0: [129, 144, 144, 89, 143, 133, 92, 135, 153, 81, 137, 147, 134, 163, 149, 111, 106, 150, 121, 120, 138, 109, 166, 114, 141]
1: [109, 133, 111, 177, 115, 106, 124, 126, 172, 117, 157, 120, 115, 157, 138, 160, 112, 135, 108, 107, 159, 159, 138, 176, 160]
2: [160, 128, 162, 108, 140, 142, 152, 100, 94, 95, 119, 117, 142, 102, 103, 98, 154, 136, 144, 120, 139, 124, 137, 108, 121]
3: [110, 101, 144, 134, 113, 123, 184, 96, 165, 122, 139, 110, 114, 102, 101, 153, 130, 114, 135, 126, 176, 154, 106, 131, 170]
4: [109, 166, 104, 107, 124, 123, 89, 140, 102, 140, 111, 173, 120, 126, 144, 98, 166, 129, 95, 121, 46, 116, 88, 75, 108]
5: [87, 147, 111, 127, 91, 120, 121, 142, 116, 83, 131, 159, 142, 150, 151, 115, 144, 133, 94, 114, 144, 135, 110, 124, 121]
6: [190, 152, 134, 94, 162, 128, 124, 136, 119, 100, 110, 141, 140, 137, 112, 95, 164, 143, 170, 107, 88, 107, 186, 79, 126]
7: [162, 111, 85, 144, 138, 104, 107, 146, 101, 134, 147, 103, 129, 144, 122, 172, 113, 145, 139, 129, 144, 126, 160, 148, 123]
8: [131, 128, 157, 144, 140, 152, 200, 132, 150, 119, 131, 150, 169, 110, 127, 103, 147, 112, 146, 139, 152, 72, 139, 165, 117]
9: [134, 136, 127, 139, 141, 121, 130, 123, 151, 151, 119, 116, 126, 126, 116, 140, 123, 134, 148, 125, 119, 128, 147, 138, 153]
10: [129, 166, 108, 153, 129, 117, 150, 128, 120, 140, 99, 177, 156, 176, 135, 93, 149, 131, 138, 110, 92, 119, 187, 116, 108]
11: [95, 119, 120, 117, 125, 136, 135, 138, 107, 160, 111, 121, 103, 129, 131, 136, 127, 122, 105, 168, 127, 111, 106, 147, 109]
12: [113, 162, 105, 114, 141, 113, 121, 136, 109, 124, 112, 153, 131, 157, 120, 119, 153, 150, 124, 128, 103, 85, 159, 102, 134]
13: [94, 117, 135, 131, 114, 115, 87, 106, 115, 127, 128, 103, 159, 77, 147, 143, 85, 139, 128, 146, 175, 151, 123, 143, 124]
14: [127, 113, 133, 126, 124, 127, 126, 104, 90, 133, 112, 108, 128, 103, 113, 126, 143, 122, 139, 127, 142, 164, 114, 109, 130]
15: [97, 145, 164, 114, 141, 143, 129, 100, 126, 118, 136, 122, 107, 142, 119, 102, 129, 135, 109, 143, 127, 100, 107, 125, 134]
16: [161, 111, 118, 148, 117, 131, 98, 156, 191, 119, 141, 127, 129, 135, 159, 165, 109, 124, 115, 104, 166, 168, 134, 151, 160]
17: [101, 123, 170, 89, 115, 155, 145, 122, 120, 123, 108, 134, 139, 112, 132, 102, 117, 115, 141, 156, 144, 116, 109, 135, 104]
18: [156, 114, 147, 101, 132, 141, 134, 178, 106, 143, 122, 126, 115, 129, 138, 111, 136, 97, 164, 146, 123, 124, 136, 119, 117]
19: [81, 126, 133, 94, 128, 118, 29, 137, 90, 144, 151, 65, 92, 68, 132, 139, 91, 125, 97, 153, 123, 139, 45, 109, 124]
20: [113, 141, 147, 164, 127, 132, 117, 98, 123, 126, 112, 137, 121, 146, 140, 109, 117, 137, 70, 116, 140, 154, 118, 124, 157]
21: [103, 102, 77, 150, 97, 105, 130, 108, 101, 114, 142, 131, 166, 86, 117, 151, 148, 135, 138, 122, 146, 136, 117, 126, 107]
22: [102, 93, 72, 152, 101, 106, 142, 119, 110, 124, 137, 142, 174, 75, 123, 160, 133, 131, 141, 129, 157, 125, 132, 134, 116]
23: [97, 140, 172, 112, 142, 153, 145, 109, 124, 113, 135, 123, 112, 144, 116, 93, 136, 134, 111, 145, 122, 94, 106, 127, 129]
24: [158, 97, 129, 145, 116, 136, 120, 149, 180, 114, 144, 128, 136, 123, 147, 161, 108, 122, 124, 107, 169, 162, 128, 144, 148]
25: [124, 146, 100, 152, 138, 94, 97, 151, 187, 120, 124, 181, 148, 149, 155, 137, 109, 153, 129, 94, 122, 98, 208, 134, 178]
26: [107, 160, 104, 206, 113, 115, 109, 107, 178, 150, 124, 145, 140, 166, 152, 136, 102, 139, 88, 101, 137, 168, 152, 198, 113]
27: [120, 134, 163, 135, 126, 150, 192, 132, 154, 111, 131, 171, 170, 116, 136, 96, 142, 113, 136, 145, 157, 63, 137, 163, 119]
28: [126, 162, 122, 96, 133, 114, 104, 172, 121, 144, 108, 128, 94, 173, 125, 125, 150, 129, 129, 149, 100, 115, 140, 118, 142]

[112, 128, 167, 91, 110, 162, 154, 128, 122, 121, 106, 135, 142, 117, 135, 99, 119, 110, 144, 150, 141, 125, 109, 138, 97] 17 23 18
[166, 107, 89, 137, 140, 112, 113, 140, 95, 125, 153, 98, 136, 136, 118, 163, 113, 145, 146, 131, 137, 124, 152, 142, 111] 7 9 21
[158, 156, 162, 101, 123, 167, 123, 93, 115, 62, 130, 134, 140, 132, 125, 80, 149, 134, 129, 94, 122, 137, 122, 103, 79] 2 23 15
[157, 119, 150, 101, 131, 136, 129, 178, 98, 128, 121, 119, 118, 128, 140, 106, 141, 112, 155, 142, 116, 137, 124, 112, 119] 18 28 14
[166, 117, 152, 99, 130, 142, 141, 185, 110, 141, 124, 125, 112, 127, 134, 108, 140, 100, 164, 155, 131, 123, 125, 119, 125] 18 17 28
[101, 111, 123, 118, 128, 140, 131, 128, 107, 158, 113, 115, 116, 128, 133, 130, 123, 117, 105, 162, 136, 116, 107, 151, 111] 11 17 15
[118, 169, 107, 107, 128, 136, 90, 137, 100, 123, 109, 171, 121, 128, 142, 95, 167, 132, 97, 116, 48, 116, 90, 71, 110] 4 12 28
[110, 107, 143, 123, 116, 121, 169, 100, 163, 116, 138, 104, 112, 103, 97, 152, 135, 113, 133, 124, 184, 153, 99, 132, 175] 3 14 24
[163, 111, 137, 105, 131, 139, 147, 180, 111, 125, 118, 142, 119, 147, 137, 113, 145, 105, 156, 142, 133, 120, 148, 123, 117] 18 28 17
[152, 147, 170, 85, 123, 165, 125, 89, 104, 56, 130, 126, 138, 121, 117, 75, 152, 130, 140, 99, 126, 136, 115, 98, 80] 2 17 23
[100, 116, 105, 141, 138, 119, 136, 130, 137, 140, 144, 139, 136, 123, 123, 145, 104, 142, 137, 136, 121, 101, 153, 139, 129] 9 7 11
[159, 137, 155, 151, 147, 124, 133, 128, 122, 157, 96, 120, 115, 163, 140, 117, 118, 125, 132, 126, 139, 168, 170, 148, 148] 9 20 14
[139, 100, 127, 96, 121, 134, 162, 114, 125, 102, 173, 126, 122, 108, 93, 132, 131, 135, 161, 107, 112, 90, 112, 98, 119] 2 23 15
[98, 116, 116, 137, 126, 126, 125, 139, 112, 164, 102, 117, 109, 131, 135, 142, 117, 124, 99, 151, 135, 129, 110, 154, 127] 11 9 14
